One turn or mirror swaps these rows in pairs. Which row does each one swap with?
The rows were stretched afterwards, more along some directions than others.
q502: [-0.66 -1.20 -1.05 -2.30 -1.65  2.10  0.90 -1.29 -1.76 -2.05  1.62 -1.37
 -3.08 -1.29 -1.35  0.80  0.46  1.39]
q136: [-0.82 -3.68 -0.83 -4.22  1.71 -0.52 -0.36 -1.11  0.00 -0.88 -1.06  1.93
 -0.84  0.19 -1.66 -1.87  0.59  0.10]
q137: [ 1.03 -2.27 -0.97 -4.39  1.66  2.89 -0.47 -1.12  0.82  2.40  3.19  0.98
 -0.75 -0.79 -2.76 -1.14 -0.56  0.39]
q954: [ 0.62 -1.93  0.25 -2.28  1.04  2.57  0.11  0.44 -1.01  0.95  1.93  1.29
 -0.25  0.66 -2.58 -2.50  1.54 -0.37]
q70: [ 0.35 -1.17 -2.22 -3.79  2.28  0.97 -0.79 -1.67  0.41  2.76  0.58  4.46
 -0.97  0.25 -3.32 -1.15  1.64  0.38]
q341: [ 2.07 -2.92 -1.15 -3.33  2.90  0.37  2.07 -0.69 -1.05  2.35 -0.67  4.19
  0.06  2.66 -3.18 -2.28  1.63  3.39]
q831: [-0.36 -2.54 -0.96 -3.72 -0.50  0.45  0.78 -0.45 -0.30 -1.12 -0.47  2.90
 -3.57 -0.51 -1.79 -1.34  1.36  1.86]
q147: [ 0.71 -0.36  1.31 -1.23 -0.95  1.96  0.96  0.21 -2.56  1.29 -0.78  3.25
 -2.08  0.81 -1.75  1.96  1.97  2.32]
q279: [-0.29 -3.77 -1.80 -5.73  1.68 -0.72 -0.04 -2.67 -0.23 -0.73 -1.30  0.53
 -1.97  0.43 -1.56 -1.82 -0.22  1.78]
q143: [ 1.30 -1.38  0.58 -2.81  0.54  1.46  2.40 -1.53 -2.78  1.68 -0.41  1.17
 -2.71  2.59 -0.93  0.37 -0.61  3.79]
q866: [ 1.98 -2.05 -0.27  0.00 -0.88  0.15  2.26 -1.56 -3.31  0.58  0.36  0.05
  0.69  3.34 -4.08  0.44  1.72  3.26]
q537: [-0.17 -3.29  1.75 -1.81  1.32 -1.56  2.38 -1.21 -0.77  0.42 -2.66  1.78
  0.33  2.27 -2.00 -0.52  1.42  2.54]
q271: [ 0.82 -4.25  0.27 -0.87 -1.74 -0.29  0.90 -1.75 -1.75 -0.90 -0.80  0.70
 -0.94  1.91 -3.59 -0.38  0.78  2.38]
q699: [-0.21 -3.64  0.67 -4.71 -0.43 -1.00  0.78 -2.50 -0.73 -0.18 -0.27 -1.71
 -1.86  1.20 -1.12 -0.18 -0.96  2.95]
q710: [-0.25 -2.59  1.61 -4.15  1.21 -1.56 -0.37 -0.25 -0.27  1.93  1.03  2.94
  0.71  0.86 -3.03 -0.02  0.28  1.08]
q406: [-0.80 -1.86 -1.27 -2.32  1.28  1.38  0.70 -1.34 -0.72  2.51  0.40  3.03
  0.18  1.12 -4.90 -2.13  2.57  0.61]
q26: [ 1.65 -1.35 -3.13 -2.90 -0.05  2.14 -0.19 -2.60 -0.53  0.52  0.61  1.78
 -1.72 -0.41 -2.72 -1.63  2.59  1.00]
q597: [-0.34 -1.15 -1.11 -2.65 -0.05  3.75  0.06 -2.42 -1.81  1.61  0.53  1.44
 -3.44  1.01 -2.07 -0.02  0.66  1.39]
q421: [-0.99 -0.66  0.70 -1.97  0.35  1.37  3.09  0.05 -1.95  1.99  1.17  0.95
 -2.28  1.59 -1.41  1.98  0.41  3.67]
q930: [ 1.24 -4.41 -0.48 -3.68  3.21 -0.34  0.66 -0.27 -1.86  2.71  0.53  3.88
  1.12  2.39 -4.93 -2.89  1.48  0.93]
q519: [ 2.71 -1.81 -3.37 -2.76  2.23  1.75  0.00  0.11  0.74  1.36  1.27  3.08
 -1.30  0.74 -2.80 -2.66  1.89  0.73]
q506: [ 0.10 -2.06  0.56 -5.97  2.52  0.17 -0.27 -2.06  0.27  2.88  0.20  3.40
 -1.29  1.59 -1.46 -3.49  0.32  1.08]
q236: [ 1.82 -0.24 -1.07 -3.08  0.52  3.42  0.46 -2.27 -3.37  2.72  1.67  1.86
 -2.21  1.14 -3.35 -1.55  1.32  1.44]
q223: [ 0.36 -3.94 -0.95 -3.81  2.52 -0.01  1.06 -1.36  0.24  2.10  0.50  0.97
  1.16  0.98 -2.65 -1.90  1.88  1.77]
q876: [ 0.12 -1.63 -1.68 -1.12  0.99  1.72  1.83 -1.46 -1.93  3.16  2.14  2.10
 -0.60  2.21 -3.37  0.44  2.29  2.53]
q6: [ 0.24 -0.72  0.23 -2.32 -1.03  1.16 -0.39 -1.07 -1.10  0.42  1.76  2.76
 -1.86  0.45 -2.61 -1.50  1.49 -0.09]
q125: [-0.91  1.61  1.42 -2.25 -1.37  2.04  0.45 -0.99 -2.27  2.11  1.92  2.56
 -2.12 -0.20 -2.31  1.15  1.78  1.52]
q674: [ 1.56 -2.12 -1.71 -2.06 -0.50 -0.33  0.54  0.11 -0.66 -1.01  0.33  1.91
 -2.33  1.00 -2.66  0.95  0.00  1.72]
q336: [ 0.27 -1.30 -1.24  0.60 -1.21  2.94  1.72 -0.46 -2.75 -0.08  1.54 -0.07
  0.00  0.40 -3.65  1.79  1.13  1.59]
q730: [ 0.59 -4.44 -1.04 -2.48  1.77  0.80 -0.38  0.90  0.43 -0.19 -0.18  2.35
 -0.59  1.00 -3.28 -1.75  0.83 -0.35]
q350: [ 1.67 -3.33 -0.29 -0.69 -0.18 -1.30  1.78  0.33 -2.43 -0.88 -1.70  2.56
 -0.78  3.01 -3.35 -0.31  0.91  1.98]
q120: [ 0.69 -0.56 -2.08 -5.26  0.84  0.13 -0.27 -3.32  0.86  0.12  0.10  1.08
 -2.62  0.13 -0.90 -0.97  1.13  2.64]
q302: [-0.21 -0.10 -1.04 -2.95 -1.49  2.89 -0.48 -2.73 -1.72 -1.26  0.82 -0.89
 -3.61 -0.91 -0.46  0.04  0.16  0.54]
q383: [ 1.54 -1.62  0.51 -2.09 -1.21  0.59  0.86 -3.74 -1.56 -0.34 -0.97  0.06
 -2.24  1.01 -1.17  1.25 -0.28  2.61]
q380: [ 0.70 -4.53  0.63 -3.61  0.63 -2.28  0.90 -0.66 -0.95  0.31  0.21  1.49
  0.03  1.72 -3.19 -1.54  1.59  1.78]
q815: [ 0.95 -2.66 -2.07 -4.67  1.89  1.31 -1.32 -3.40 -1.21  2.16 -0.74  4.38
 -1.25  1.97 -3.47 -3.48  1.56  0.40]
q218: [-0.56  0.23  0.41 -0.69 -0.11  2.87  0.84 -0.06 -1.13  2.35  3.98  0.23
 -0.35 -0.53 -2.60  2.11  1.20  0.59]
q364: [ 0.64 -4.15  0.49 -4.49  1.99  0.17  1.24 -2.11 -0.08  1.60 -2.20  2.17
 -1.51  2.13 -1.81 -3.08  0.27  3.42]
q879: [ 0.96 -0.93 -0.72 -5.50  0.43  1.42  0.65 -3.18 -1.41  1.97  0.22  2.42
 -3.89  0.61 -1.11 -1.91  1.46  2.89]
q443: [ 1.44 -3.31 -2.26 -3.71  2.86  0.82  0.50 -1.31 -0.20  1.16 -1.45  1.65
  0.57  1.41 -3.07 -2.01  0.17  1.66]
q800: [-1.87 -1.45  0.44 -0.87 -0.98 -0.30  2.06 -0.13 -0.95 -0.59  2.81  0.25
 -0.28  0.18 -2.44  2.40  2.44  2.49]
q153: [ 0.60 -3.82  2.12 -1.69  0.10 -1.88  0.79 -0.29 -2.35  1.22 -2.03  2.02
  1.00  2.97 -3.03  1.89  1.10  2.48]

q279 is swapped with q502
q710 is swapped with q125
q350 is swapped with q143
q341 is swapped with q866
q699 is swapped with q831
q674 is swapped with q421
q153 is swapped with q147
q876 is swapped with q519

